In the data rows, zero lies at 4.5, halfway between 4 and 5.
Some points, each followed by its number:
"4 8 9 3 5 3 2 5 5 3 5 6 4 5 3 6 4 0 3 5 3 5 4 6 3 5 3 6 4 3 5 4 4 6 3 6 3 5 8 6 4 3 8 5 4 5 7 4 6 6 5 4 5 4 2 4" 0
"4 7 8 4 6 3 2 5 4 5 4 4 7 4 2 6 5 2 4 3 3 4 3 6 6 5 3 5 3 3 6 5 3 5 3 5 2 4 8 5 5 3 9 8 4 7 5 4 7 5 3 4 3 6 2 5" 1
"2 2 3 5 6 6 6 3 5 5 7 5 4 3 5 5 3 6 3 7 4 5 6 4 6 3 7 3 6 5 5 5 5 5 5 2 6 4 2 4 6 6 3 3 4 4 7 6 4 6 3 3 6 5 7 4" 2
"4 2 3 5 5 4 7 4 4 6 6 4 4 3 6 4 4 8 5 5 5 5 4 3 5 4 6 3 5 5 4 4 4 3 5 4 5 4 3 3 6 6 2 5 5 4 4 5 4 5 4 4 5 4 6 4" 3
"5 4 4 5 5 6 4 4 5 4 5 4 5 5 4 3 4 4 3 6 4 5 5 6 6 5 4 6 5 6 5 5 4 5 4 4 6 5 3 5 3 4 5 3 5 4 5 4 5 4 4 5 3 5 4 6" 4
"6 4 8 4 6 1 6 4 3 6 6 3 4 4 7 6 6 7 5 3 7 3 3 3 2 4 3 3 5 2 6 4 4 1 4 6 3 6 8 4 4 6 3 7 4 7 2 6 4 4 4 3 5 2 4 4" 5
"7 4 4 5 4 4 5 5 4 4 3 4 4 5 5 3 5 6 5 4 6 3 5 4 3 5 3 5 6 4 4 4 4 6 5 5 5 5 5 4 3 5 4 4 5 5 3 4 4 3 5 6 3 4 4 4" 6
"7 4 0 5 5 9 0 5 9 4 3 2 9 6 3 0 5 0 0 9 4 9 9 9 9 6 6 9 3 9 3 9 2 6 4 3 9 6 0 5 0 4 6 0 7 0 8 0 4 2 7 9 7 6 2 9" 7
"8 2 0 7 8 9 8 2 2 8 4 0 5 6 6 4 5 9 4 5 4 4 4 5 7 5 4 6 7 8 8 9 1 1 3 8 7 5 0 2 4 8 2 7 5 6 3 6 0 2 1 3 3 5 7 9" 8
"7 4 5 5 5 7 4 4 4 3 7 4 3 5 5 3 4 3 2 6 2 4 6 6 2 4 3 6 6 6 6 4 4 5 3 6 8 7 3 6 2 5 2 3 5 4 6 4 3 3 7 5 6 4 4 5" 9
"4 4 2 6 3 8 6 5 5 4 3 5 5 6 3 3 3 4 5 5 4 5 6 6 5 5 5 6 4 8 3 5 5 6 5 3 6 4 2 4 4 3 4 3 6 2 5 3 4 4 5 6 4 6 6 5" 10
"2 5 6 4 4 3 4 4 5 4 6 6 4 3 4 6 3 3 5 5 4 5 5 4 4 4 5 3 3 3 4 3 5 5 5 3 3 4 5 4 6 4 5 5 4 4 6 4 6 6 5 4 6 4 4 3" 11
"4 2 1 5 4 7 5 4 5 6 3 3 5 5 6 3 4 7 6 5 5 5 6 4 6 5 6 4 5 6 4 5 5 4 5 3 6 4 2 4 5 6 3 4 5 4 3 4 3 4 4 4 4 5 7 5" 12
"6 5 5 4 4 4 5 5 5 4 4 5 4 5 5 4 6 4 5 4 6 4 5 4 4 5 3 4 5 4 4 4 4 3 4 5 5 6 6 5 3 5 4 4 4 5 3 4 3 4 5 5 3 4 4 5" 13
"0 5 5 4 5 3 4 5 6 4 6 7 5 2 5 7 2 1 5 5 3 5 4 5 6 4 7 4 3 3 4 4 6 6 5 2 2 3 4 5 9 3 7 4 3 4 8 5 8 7 4 2 6 5 5 4" 14
"6 5 7 4 5 3 5 4 3 5 6 4 4 5 5 6 6 6 4 4 5 4 3 5 4 4 3 5 5 4 6 5 4 3 4 6 4 6 6 4 3 6 4 6 5 6 4 5 3 5 5 3 5 3 5 5" 15
"5 5 6 4 4 3 4 6 5 3 4 6 4 4 4 4 5 3 5 3 6 5 5 4 3 4 4 4 3 3 4 3 4 4 4 5 4 5 7 5 3 3 5 4 4 4 4 4 5 5 5 5 5 4 3 4" 16
"4 5 5 4 4 4 4 4 4 5 3 4 5 5 4 5 5 4 5 4 4 4 4 5 5 5 4 5 3 4 5 5 4 5 5 5 4 4 5 4 5 4 6 6 4 5 4 4 5 4 4 5 4 5 4 5" 17
"5 4 3 5 5 8 4 4 5 5 4 3 5 5 4 2 4 4 3 6 4 5 5 6 6 5 5 6 5 6 5 6 3 5 4 4 7 5 1 4 3 5 4 3 6 3 6 4 4 3 4 7 5 5 5 6" 18
"0 6 7 3 7 1 5 3 5 4 9 6 5 0 4 7 2 3 1 6 2 7 4 6 6 1 8 2 3 3 5 3 4 6 5 2 2 2 4 4 9 4 6 6 2 5 9 7 9 7 3 1 8 5 3 3" 19
"6 3 2 5 8 5 6 5 3 7 3 2 4 5 6 4 5 9 6 4 5 3 4 4 4 5 4 4 6 6 6 6 3 3 5 6 6 4 3 3 4 6 3 5 6 5 2 4 3 4 3 4 3 4 6 6" 20
"4 4 4 4 8 3 6 3 4 6 6 4 6 3 6 6 4 7 5 4 4 5 4 6 6 4 6 3 5 4 5 5 3 3 4 5 3 4 4 3 6 5 5 8 4 7 5 6 6 5 2 3 6 4 5 5" 21
"3 7 9 2 7 2 3 4 6 1 8 6 3 3 2 6 4 0 1 6 3 4 4 6 3 4 3 4 3 2 6 4 4 5 2 4 3 6 6 6 3 4 6 5 3 5 9 5 7 6 6 4 8 4 2 4" 22
"5 4 5 4 7 5 4 4 5 4 9 4 3 3 5 4 4 4 2 6 5 4 6 5 4 3 5 3 6 4 5 4 3 4 3 4 6 7 3 4 2 5 2 2 4 4 7 5 4 4 6 5 7 3 4 5" 23
"5 5 4 5 5 6 5 4 4 5 4 4 6 5 4 5 4 5 5 5 3 4 4 5 6 5 5 5 4 6 5 6 4 5 4 5 5 4 3 5 4 5 5 5 6 4 4 5 4 4 4 4 4 6 5 6" 24
"5 5 9 3 3 6 2 6 6 0 9 8 0 5 8 0 4 2 1 8 9 4 8 5 0 0 2 1 6 1 2 0 9 4 1 7 8 9 7 9 0 5 0 0 4 1 9 7 2 5 9 5 9 0 2 0" 25
"3 4 4 4 6 5 4 4 5 4 7 5 5 3 4 4 3 4 2 6 3 6 5 5 5 4 6 4 5 5 5 4 4 5 4 3 5 5 3 4 5 4 4 4 4 4 7 5 5 5 4 4 6 4 5 5" 26
"6 5 2 7 5 9 3 4 5 5 3 3 6 6 4 3 4 4 4 6 3 4 6 7 5 6 4 8 6 8 5 7 4 6 3 5 8 4 1 5 3 3 4 2 5 2 5 4 3 2 4 5 3 6 5 7" 27
"2 6 4 5 8 9 0 3 7 2 9 5 7 3 1 3 0 0 0 9 0 8 9 9 6 4 5 9 3 8 5 6 5 9 1 2 9 5 0 8 1 2 6 0 5 0 9 3 8 5 8 6 8 8 3 7" 28
"9 5 9 4 1 2 5 6 3 2 8 4 0 5 8 6 7 3 3 4 7 3 6 4 0 3 2 4 8 2 6 1 5 7 2 7 7 8 9 7 0 6 0 1 5 5 4 6 1 4 8 4 5 0 2 1" 29
"5 3 2 6 4 6 5 5 4 5 3 4 4 6 6 3 4 6 6 5 5 5 5 4 4 4 5 5 6 7 4 5 5 4 5 5 6 5 3 5 3 5 3 3 6 3 3 5 3 3 5 6 4 5 6 5" 30
"7 2 2 7 6 7 8 3 3 6 5 2 4 5 8 4 4 9 5 5 4 4 5 4 5 4 6 5 8 7 7 7 4 3 4 6 7 5 2 3 4 7 1 4 7 6 3 6 0 3 4 3 3 3 7 6" 31
"4 5 7 2 3 2 5 5 5 2 5 6 2 4 5 5 5 2 5 4 7 4 6 3 1 4 4 3 5 2 3 2 6 5 6 4 3 4 8 5 5 5 3 3 0 3 4 5 4 5 7 5 5 3 4 2" 32
"6 2 2 6 2 3 8 6 3 5 2 4 3 6 8 4 7 9 9 3 8 3 4 1 3 4 5 4 6 5 3 3 6 3 7 5 4 4 5 3 6 6 2 5 6 5 0 5 1 3 4 2 2 3 7 3" 33
"3 4 4 4 5 5 4 4 5 4 5 5 4 4 4 4 4 4 4 5 4 5 5 4 5 4 5 4 4 4 4 4 5 5 5 3 4 4 4 4 5 4 5 4 4 4 5 4 5 5 4 5 5 5 4 4" 34
"2 0 0 4 0 8 3 6 7 2 5 7 3 4 4 0 2 2 3 8 7 7 9 3 3 3 7 1 4 2 0 1 7 4 6 0 7 5 3 5 4 5 1 0 4 0 9 2 6 5 8 8 8 5 4 2" 35
"5 5 0 8 6 9 5 3 4 7 1 2 8 7 4 4 4 7 6 5 1 5 4 6 9 7 4 7 5 8 6 8 3 6 4 5 5 2 1 4 5 4 7 6 6 5 3 3 4 2 2 6 1 8 6 8" 36
"7 4 2 6 3 9 5 6 4 5 4 4 4 7 7 2 5 6 5 6 6 4 6 5 3 4 4 7 7 6 4 5 5 5 4 6 9 5 2 5 2 5 1 1 7 2 3 4 1 3 7 6 2 5 7 5" 37
"5 4 5 4 3 5 4 7 5 4 4 4 3 4 4 2 5 3 4 5 6 5 5 4 3 5 4 4 4 4 3 3 4 4 5 5 6 6 5 4 2 5 3 2 5 4 3 4 4 3 6 6 6 3 4 5" 38
"4 2 1 5 8 6 7 2 4 7 6 2 5 3 6 4 3 9 4 6 3 5 5 5 7 5 6 4 6 6 6 5 3 3 5 4 6 5 1 3 6 6 3 5 5 4 5 5 3 4 3 4 5 5 6 6" 39
"3 8 9 2 5 3 0 5 6 1 6 6 5 3 1 6 6 0 1 4 4 6 4 6 3 5 2 4 1 0 5 3 4 5 3 4 2 6 8 7 3 3 9 4 2 3 8 4 9 6 7 5 7 4 0 4" 40
"6 5 4 4 7 3 6 4 4 5 5 3 5 3 4 6 5 7 5 3 4 4 3 4 6 5 5 4 5 4 6 6 3 3 4 5 3 4 6 4 5 6 5 7 7 7 4 6 4 5 3 3 4 4 5 5" 41
"5 1 0 6 5 4 8 3 3 8 3 2 5 5 7 4 5 9 8 4 5 4 3 1 7 4 6 3 6 6 5 6 4 2 6 4 4 4 3 2 7 6 2 7 5 5 0 5 2 4 2 4 3 4 8 5" 42
"6 8 6 4 2 4 2 6 4 4 1 5 6 8 2 5 7 1 6 3 4 3 3 6 3 5 1 7 4 4 5 4 4 7 4 9 3 4 8 7 3 2 7 5 5 5 3 4 6 3 5 6 2 6 2 4" 43
"1 3 3 5 6 7 4 4 6 4 7 5 5 3 3 4 2 2 2 7 2 6 6 6 6 4 7 4 5 6 4 5 5 6 3 1 6 4 0 4 5 4 4 2 4 1 9 4 6 5 5 4 7 6 5 5" 44
"7 5 7 5 3 3 4 5 3 4 3 5 3 7 5 6 6 5 7 2 6 2 3 3 2 4 2 5 5 4 4 4 5 4 5 6 3 5 7 5 4 4 5 6 5 6 1 5 3 4 5 5 2 4 4 3" 45
"8 4 5 4 3 2 6 6 3 4 3 4 2 5 7 4 7 8 7 3 9 3 4 2 1 4 2 4 7 3 4 3 5 2 5 6 5 7 7 4 3 6 2 5 6 7 0 4 2 5 6 6 2 2 5 3" 46
"4 5 4 5 4 6 4 4 5 4 5 5 5 5 4 4 4 3 4 5 4 5 5 5 4 5 5 5 4 5 5 5 5 5 5 4 5 4 4 5 4 4 5 4 4 4 5 4 5 4 5 5 5 5 4 5" 47
"2 5 6 3 3 2 5 5 5 4 5 7 4 3 5 6 4 3 5 4 5 6 5 2 4 2 6 3 3 3 2 2 6 5 6 3 2 4 7 5 7 4 5 5 3 5 5 5 6 7 5 4 6 4 5 2" 48
"9 7 9 4 6 0 7 4 0 9 2 0 6 8 4 8 9 9 9 0 5 1 0 2 4 7 0 6 6 3 9 7 2 1 4 9 2 5 9 4 5 5 6 9 5 9 0 6 1 2 1 2 0 3 2 7" 49
"0 3 1 5 0 4 5 6 7 4 0 9 5 4 4 5 2 3 8 5 5 5 6 2 5 4 8 1 2 5 0 1 9 6 9 0 1 1 5 5 9 2 6 4 3 2 3 3 8 6 5 5 4 6 6 0" 50
"5 6 5 4 3 2 3 5 4 5 1 5 5 6 4 6 6 5 7 3 6 4 2 3 5 6 3 4 3 3 4 5 4 4 5 5 2 4 8 4 6 3 6 8 4 6 2 4 6 5 3 5 2 4 3 4" 51
"3 6 4 5 4 6 1 5 6 4 2 6 8 5 0 5 4 2 4 5 2 5 4 7 7 7 4 7 2 6 4 5 4 6 5 4 4 2 5 5 5 2 9 5 5 3 6 2 7 4 3 6 3 7 2 6" 52
"4 3 5 6 4 4 6 4 4 5 5 4 4 5 6 5 4 6 5 5 6 5 5 5 3 3 5 4 6 5 5 4 6 4 4 5 6 4 4 4 6 5 2 4 5 4 4 6 3 4 5 3 4 3 6 3" 53
"5 5 5 5 5 4 5 4 4 5 4 4 5 5 5 5 5 5 5 4 5 4 4 4 4 5 4 5 5 5 5 5 4 4 4 6 4 5 5 4 5 5 5 5 5 5 3 5 4 4 4 4 3 4 4 5" 54
"4 5 5 4 4 3 4 5 5 4 4 5 5 5 4 5 5 4 5 4 5 5 4 4 4 5 5 4 3 4 4 4 5 4 5 4 3 4 6 4 5 4 6 6 4 5 4 4 6 5 5 3 5 5 4 4" 55
"3 4 5 4 5 3 5 4 5 5 5 5 4 4 5 6 4 6 5 4 4 5 4 3 5 4 6 4 5 4 4 4 5 4 5 4 3 4 5 4 6 5 4 6 4 5 5 5 5 5 4 3 5 5 5 3" 56
"4 4 4 4 4 4 4 5 5 5 3 5 5 5 4 4 5 4 5 4 5 4 4 4 5 5 4 4 4 4 4 4 5 5 5 5 4 4 5 4 5 4 5 5 5 5 3 4 5 5 4 5 4 5 4 4" 57
"1 3 3 4 1 3 4 6 5 4 2 8 5 4 4 5 3 3 7 4 5 5 5 2 5 4 6 3 3 4 2 2 7 6 7 2 2 2 6 5 8 3 5 4 4 3 4 4 7 6 5 5 4 6 5 2" 58
"9 6 7 6 6 4 3 4 3 4 6 3 3 6 5 5 6 5 4 4 5 3 4 5 2 5 1 6 6 4 6 5 4 3 3 7 6 7 6 5 1 6 3 5 5 6 4 5 2 4 6 5 5 3 4 6" 59
"9 6 6 6 6 1 7 4 0 9 0 0 5 9 6 8 9 9 9 0 6 1 0 2 4 8 0 6 8 4 9 9 1 0 2 9 2 4 9 3 4 7 5 9 7 9 0 6 0 2 1 2 0 2 5 7" 60
"5 4 5 4 5 4 6 4 5 5 6 5 4 3 5 4 4 5 5 5 6 5 5 4 5 4 5 3 5 4 4 5 4 3 5 4 4 5 5 4 4 6 3 4 4 5 5 5 5 5 5 5 6 3 4 4" 61
"6 5 4 5 3 4 5 5 4 5 3 4 5 6 5 5 5 5 6 4 5 3 4 4 4 5 4 5 5 5 5 5 5 4 5 5 4 4 5 4 5 6 5 6 5 5 2 5 4 4 4 5 4 4 5 4" 62
"7 4 4 5 7 2 8 4 3 7 3 2 5 4 7 9 6 9 8 2 6 4 2 3 5 5 4 4 6 5 6 5 3 2 5 7 3 4 6 3 5 7 3 7 5 9 0 6 2 4 2 4 4 4 6 6" 63
"2 5 5 4 4 4 3 5 5 4 4 6 5 4 3 5 4 3 4 5 3 5 3 5 6 4 6 5 3 4 4 4 5 6 5 3 3 3 5 5 6 3 6 5 4 4 6 4 6 6 4 4 4 6 4 3" 64
"8 6 9 4 4 3 4 6 4 3 5 4 2 6 6 3 7 4 5 4 7 3 4 4 1 5 1 4 5 2 4 3 4 3 3 6 6 8 8 6 0 5 3 4 5 5 3 4 3 4 7 6 5 1 2 4" 65
"5 5 7 5 3 3 5 5 4 4 4 6 4 5 5 5 5 4 6 3 5 4 4 4 3 4 4 4 4 4 4 3 5 4 5 5 3 4 6 5 5 4 5 4 4 5 3 5 4 5 6 5 4 4 4 3" 66
"3 4 4 4 5 2 6 4 5 4 5 5 4 3 5 5 5 5 4 4 5 6 4 3 7 4 5 3 3 3 5 3 4 4 6 4 3 4 4 5 6 5 5 5 3 5 6 5 6 7 4 5 5 4 5 4" 67
"3 4 5 4 4 5 3 5 6 2 6 6 4 4 3 6 4 2 3 5 4 5 6 6 4 4 5 4 4 5 3 3 5 6 5 3 5 4 3 5 4 4 4 2 4 2 7 4 5 5 7 5 7 5 4 4" 68
"3 5 4 5 5 5 4 4 5 5 4 5 5 4 3 5 3 4 4 5 2 5 5 5 6 4 5 5 4 5 5 6 5 6 5 4 4 3 3 5 5 4 6 6 4 4 6 5 6 5 4 4 5 6 5 5" 69
"4 4 6 3 6 3 5 4 5 4 7 5 4 3 5 5 4 4 3 5 5 5 4 4 5 4 5 3 5 3 5 4 4 3 4 4 4 6 4 4 4 6 4 5 4 5 6 5 5 5 5 4 6 3 5 4" 70
"3 4 5 4 5 3 4 4 5 5 4 5 5 3 3 6 5 4 5 4 5 5 4 4 5 5 4 4 3 3 6 4 4 4 4 3 2 3 6 4 6 4 6 7 3 6 5 5 7 6 3 4 5 5 4 5" 71
"5 4 5 4 3 5 3 6 5 3 5 5 3 4 5 4 5 3 4 5 6 5 5 4 3 4 4 4 4 4 3 3 5 5 5 4 5 6 5 5 3 4 4 3 3 3 5 4 5 4 6 6 5 4 4 3" 72
"0 5 9 2 0 0 4 7 7 1 5 9 0 2 5 7 5 0 7 4 8 5 5 1 0 2 4 1 2 0 0 0 8 8 6 2 0 6 9 6 7 3 5 2 1 4 5 5 7 7 9 5 5 3 4 0" 73
"5 3 3 5 5 7 4 5 6 4 5 5 4 4 4 3 4 3 3 6 4 5 6 5 5 4 5 5 5 5 3 5 5 5 4 4 6 5 2 5 4 4 4 2 4 3 6 4 5 4 5 5 5 5 5 5" 74
"7 1 1 8 6 6 9 2 2 7 6 1 3 6 9 4 3 9 6 5 5 3 5 4 4 3 6 4 9 7 8 7 3 2 3 7 9 6 1 2 6 9 0 5 7 6 2 6 0 3 4 2 3 3 9 6" 75
"5 6 6 5 5 5 4 4 4 5 4 4 5 5 3 6 5 3 4 4 2 3 3 6 5 5 4 6 4 6 6 5 4 5 4 5 4 4 4 5 4 4 6 6 5 5 5 4 5 4 4 4 4 6 4 6" 76
New points follow, each followed by the numbers of its two nearest points above by angle, seen from the average point of the numbered points, nearest first.
"6 4 3 5 4 6 4 6 5 5 3 3 5 6 5 3 5 5 5 4 5 4 4 4 4 6 4 5 5 5 4 5 4 4 5 5 5 5 4 4 4 4 4 4 6 4 3 4 4 3 5 6 4 5 5 5" ~ 30 37
"6 7 4 6 4 6 3 6 4 5 1 4 6 6 3 3 6 4 6 4 5 3 4 6 5 7 3 6 4 5 4 6 4 5 5 5 4 4 5 5 3 3 7 5 6 5 3 3 4 3 4 7 1 6 3 5" ~ 43 52
"4 4 3 4 4 4 5 4 6 5 4 5 6 4 5 4 5 5 7 4 5 5 5 4 6 5 5 4 4 4 3 5 5 4 5 4 4 4 4 4 2 4 5 5 5 5 3 4 5 4 4 5 4 5 4 4" ~ 57 50
"4 5 8 3 8 1 5 3 2 5 9 4 3 1 4 6 3 3 1 5 7 5 5 4 4 3 4 2 3 1 6 4 3 2 3 4 3 7 6 4 4 7 3 5 2 6 8 6 5 6 6 3 8 3 4 5" ~ 70 22
"3 3 3 4 1 7 3 7 7 2 4 6 4 5 5 0 3 2 4 6 6 5 6 5 3 5 5 5 4 4 1 2 5 6 5 2 6 5 3 6 3 3 3 1 5 2 6 2 6 4 6 8 4 4 4 4" ~ 35 72
"3 6 7 3 7 0 6 4 4 5 6 5 6 2 4 7 5 4 5 3 4 4 2 3 5 6 4 3 3 1 5 4 4 2 5 4 0 4 9 4 8 5 7 9 2 7 5 4 7 6 3 3 6 4 3 4" ~ 71 55
"4 4 5 4 4 3 3 5 5 4 5 6 3 5 3 5 5 3 4 4 4 4 5 5 4 4 4 4 3 5 3 4 6 6 5 3 4 4 5 5 4 3 5 5 4 4 5 4 5 4 6 5 6 5 5 4" ~ 68 73
"3 4 3 5 4 6 4 5 5 5 4 5 5 4 4 4 4 5 4 5 6 5 5 4 6 5 5 5 4 6 4 5 5 5 5 4 5 4 3 4 4 4 5 4 5 4 5 4 5 5 4 5 5 5 5 5" ~ 10 18
"6 4 5 5 6 4 6 4 3 5 5 3 4 5 6 6 5 7 5 4 4 4 3 4 5 4 4 5 6 5 6 5 5 3 4 5 4 5 4 4 5 6 4 6 5 6 3 5 3 4 4 4 4 4 6 5" ~ 63 60
"5 6 8 3 4 1 3 5 5 3 4 5 3 4 4 5 6 3 4 2 6 4 4 4 3 5 2 4 3 2 4 3 5 4 4 5 3 5 8 6 3 4 5 5 4 5 4 4 6 5 6 5 5 3 2 3" ~ 16 40
"4 5 4 5 1 7 1 7 7 3 3 6 5 5 2 1 4 0 4 5 5 6 7 6 5 7 4 5 2 5 2 3 5 7 5 3 6 5 5 7 2 2 6 1 3 1 6 2 7 4 6 8 5 7 2 4" ~ 47 72
"5 5 5 5 5 5 4 4 4 5 4 4 5 5 4 5 5 5 4 4 3 4 4 5 5 5 4 5 5 5 6 5 4 5 4 5 4 4 4 5 5 4 5 5 5 5 4 5 4 4 4 4 4 5 4 5" ~ 76 24
"2 6 6 3 8 0 5 2 3 5 4 4 7 2 2 9 4 6 5 4 3 5 1 3 8 6 5 3 3 2 7 6 3 3 4 4 0 3 8 3 8 5 8 9 2 9 4 6 8 7 1 1 4 6 3 5" ~ 71 1
"0 3 0 7 6 7 5 3 5 5 5 5 9 2 4 7 1 4 5 5 0 8 4 7 9 4 9 7 4 7 5 8 4 9 5 0 1 1 0 3 9 2 8 7 4 3 7 5 7 5 0 1 6 7 7 5" ~ 69 14
"3 5 7 4 2 1 4 6 6 3 4 7 3 3 4 5 5 2 5 4 6 5 4 3 2 4 5 4 3 3 2 2 6 5 6 3 2 4 8 5 5 3 5 4 3 4 4 4 6 6 6 5 5 4 4 1" ~ 73 48
"4 4 4 5 3 6 4 5 5 4 5 5 4 4 5 4 4 4 4 6 5 5 5 5 4 4 6 4 5 5 4 4 5 5 5 4 5 4 4 5 5 4 4 3 5 3 5 4 4 5 4 5 5 4 5 4" ~ 35 74
"0 3 8 2 9 1 5 1 7 3 9 8 4 0 3 9 0 1 0 6 0 7 5 5 7 0 9 2 4 2 5 3 6 7 5 0 1 4 5 4 9 5 6 5 0 4 9 8 9 9 3 0 9 5 5 7" ~ 19 14
"4 4 4 5 5 5 5 4 5 5 5 4 4 4 5 4 4 5 4 5 5 5 5 4 5 4 5 4 5 4 4 5 4 4 5 4 5 5 4 4 5 5 4 4 5 4 5 4 4 5 4 5 6 4 5 5" ~ 2 39
"8 4 4 6 6 3 8 3 1 8 2 0 6 7 6 6 7 9 9 1 5 2 1 3 6 6 3 5 7 5 8 6 2 1 6 8 2 4 6 3 5 6 4 9 6 9 0 6 1 3 2 0 0 4 7 6" ~ 60 63
"2 2 6 3 3 3 5 4 7 1 9 6 0 2 7 3 3 3 3 6 7 5 7 3 0 2 6 1 6 2 4 1 7 5 5 2 5 7 5 6 2 7 0 0 3 2 7 6 4 6 9 5 9 2 6 0" ~ 25 35
"4 5 5 4 5 7 3 5 6 3 6 5 5 5 2 4 4 2 3 6 3 5 6 7 5 5 5 6 4 5 5 4 4 6 4 4 6 4 3 5 3 3 5 2 5 3 8 4 5 4 5 5 6 5 4 6" ~ 28 47
"2 6 5 4 4 4 4 5 5 4 4 6 5 4 4 5 3 2 4 5 3 6 4 6 5 4 6 5 3 4 4 4 5 6 5 3 3 3 5 5 7 3 7 5 3 4 6 4 6 6 4 4 5 6 3 4" ~ 64 14
"4 4 2 5 4 5 4 5 5 5 4 4 5 5 4 4 4 5 5 5 4 5 5 5 6 5 5 5 4 5 4 5 5 5 5 3 5 4 3 4 5 4 5 4 5 4 5 4 5 4 4 5 5 6 5 4" ~ 10 36
"5 5 2 4 0 3 3 6 5 4 0 6 8 6 0 5 5 4 8 3 4 5 4 2 7 6 4 4 2 4 2 4 6 3 7 4 0 1 5 5 6 1 9 7 4 5 5 2 6 5 3 6 2 7 1 4" ~ 57 51
"3 5 6 4 5 3 5 4 4 5 4 5 5 4 5 6 4 4 5 4 4 5 4 4 5 4 5 4 3 4 5 5 4 5 5 4 3 4 5 5 6 4 6 6 4 5 4 5 5 5 3 4 5 5 5 4" ~ 71 14
"5 5 3 5 5 5 4 4 5 5 4 4 5 5 3 4 5 4 4 4 4 5 4 5 6 5 5 5 4 5 5 5 4 5 4 5 5 4 4 4 4 4 6 5 5 4 5 4 6 4 4 5 4 6 4 6" ~ 52 36
"8 5 6 6 5 5 5 5 3 4 6 3 3 6 6 4 5 6 4 5 5 3 5 6 3 4 3 5 7 5 6 5 4 4 3 7 6 6 4 5 3 6 2 4 6 5 3 4 1 3 6 4 4 3 5 5" ~ 59 9
"2 3 1 5 5 7 5 4 6 5 6 4 5 3 4 3 2 4 3 8 2 7 6 5 7 5 7 4 4 6 4 5 4 6 4 2 7 4 0 4 5 5 4 3 5 2 8 4 6 5 4 4 7 6 6 6" ~ 44 26
"4 5 4 4 3 4 4 6 5 4 3 5 5 5 6 3 6 4 6 4 6 5 4 3 5 5 4 4 4 4 3 5 5 4 7 4 4 4 5 5 4 4 4 4 4 5 3 2 5 5 4 6 4 5 4 3" ~ 57 58
"5 5 5 5 5 5 4 4 4 4 6 4 4 5 4 4 4 3 4 5 4 4 5 5 4 4 4 6 5 5 5 5 4 4 4 5 6 6 4 5 3 5 4 3 5 4 6 5 3 4 5 5 5 5 5 5" ~ 9 23
"3 5 5 4 6 3 5 4 4 5 6 5 5 3 4 6 4 4 4 5 3 5 4 4 5 3 6 4 4 4 5 4 4 5 5 3 3 4 5 4 7 4 5 6 3 5 7 5 6 6 4 3 5 5 5 4" ~ 19 14
"4 3 3 5 3 5 5 5 5 4 4 5 5 5 5 4 5 5 6 5 5 5 4 3 5 4 5 4 4 5 4 4 5 4 6 4 4 4 4 3 6 5 4 5 4 4 3 4 5 4 4 5 4 5 5 4" ~ 50 58
"4 5 5 4 4 4 4 5 5 4 4 5 5 4 4 5 4 3 4 4 4 4 4 4 4 4 4 4 4 4 4 4 5 5 5 5 3 4 5 5 5 4 5 5 4 4 5 5 5 5 5 4 4 5 4 4" ~ 64 55
"0 3 4 2 9 8 5 0 7 6 9 2 5 0 3 6 0 0 0 9 0 9 3 9 9 0 9 3 6 5 9 7 1 4 0 0 9 9 0 3 3 9 5 0 2 2 9 6 9 8 0 2 9 3 5 9" ~ 26 44
"5 5 7 4 6 2 5 4 4 4 6 4 4 3 4 5 5 5 4 3 5 5 4 4 4 4 3 4 4 3 5 4 4 3 3 5 3 5 7 4 4 5 5 6 4 6 5 5 5 6 5 4 5 4 4 4" ~ 5 15
"7 4 4 4 3 2 5 5 4 4 4 4 3 5 6 4 6 7 6 3 8 4 4 2 2 4 3 3 5 4 4 4 5 3 5 6 5 6 6 4 3 6 2 5 5 6 2 5 2 4 5 5 4 3 5 4" ~ 46 33
"3 7 9 3 9 4 4 3 4 4 9 5 4 3 1 7 3 1 1 6 1 6 4 7 7 3 4 5 4 4 7 6 4 6 2 4 4 6 4 5 3 4 5 5 5 5 9 6 6 6 6 0 8 5 4 5" ~ 22 19
"2 7 4 4 5 4 0 5 6 5 1 6 9 4 0 6 5 0 4 4 2 5 3 6 8 8 4 6 0 3 4 6 4 6 5 3 1 2 6 4 6 2 9 7 4 4 6 3 9 6 3 5 4 7 1 6" ~ 52 1
"6 4 2 6 7 7 5 4 4 5 5 2 5 6 5 4 5 6 4 5 4 4 5 5 6 5 5 6 6 7 5 6 4 4 4 5 7 5 2 4 3 6 3 4 6 4 4 4 3 3 4 5 4 5 6 7" ~ 8 31
"5 7 5 5 3 3 5 5 4 5 3 5 5 5 4 5 5 5 6 3 5 4 2 4 5 5 5 4 3 3 4 4 4 3 6 5 2 5 7 4 7 4 5 6 4 6 2 4 6 5 4 5 4 5 4 4" ~ 51 55
"5 1 1 5 5 4 8 5 6 6 5 5 3 3 8 3 4 9 6 5 7 5 6 1 4 3 5 2 5 4 2 4 5 1 7 2 6 6 3 3 5 6 0 3 4 4 2 5 2 6 4 5 6 3 7 4" ~ 3 42
"2 1 0 5 3 4 7 5 6 5 1 6 5 5 5 5 3 7 8 4 4 5 5 2 7 4 7 4 4 5 2 4 6 6 7 2 2 1 3 4 8 4 5 7 4 3 2 5 5 4 3 5 3 6 6 3" ~ 50 58
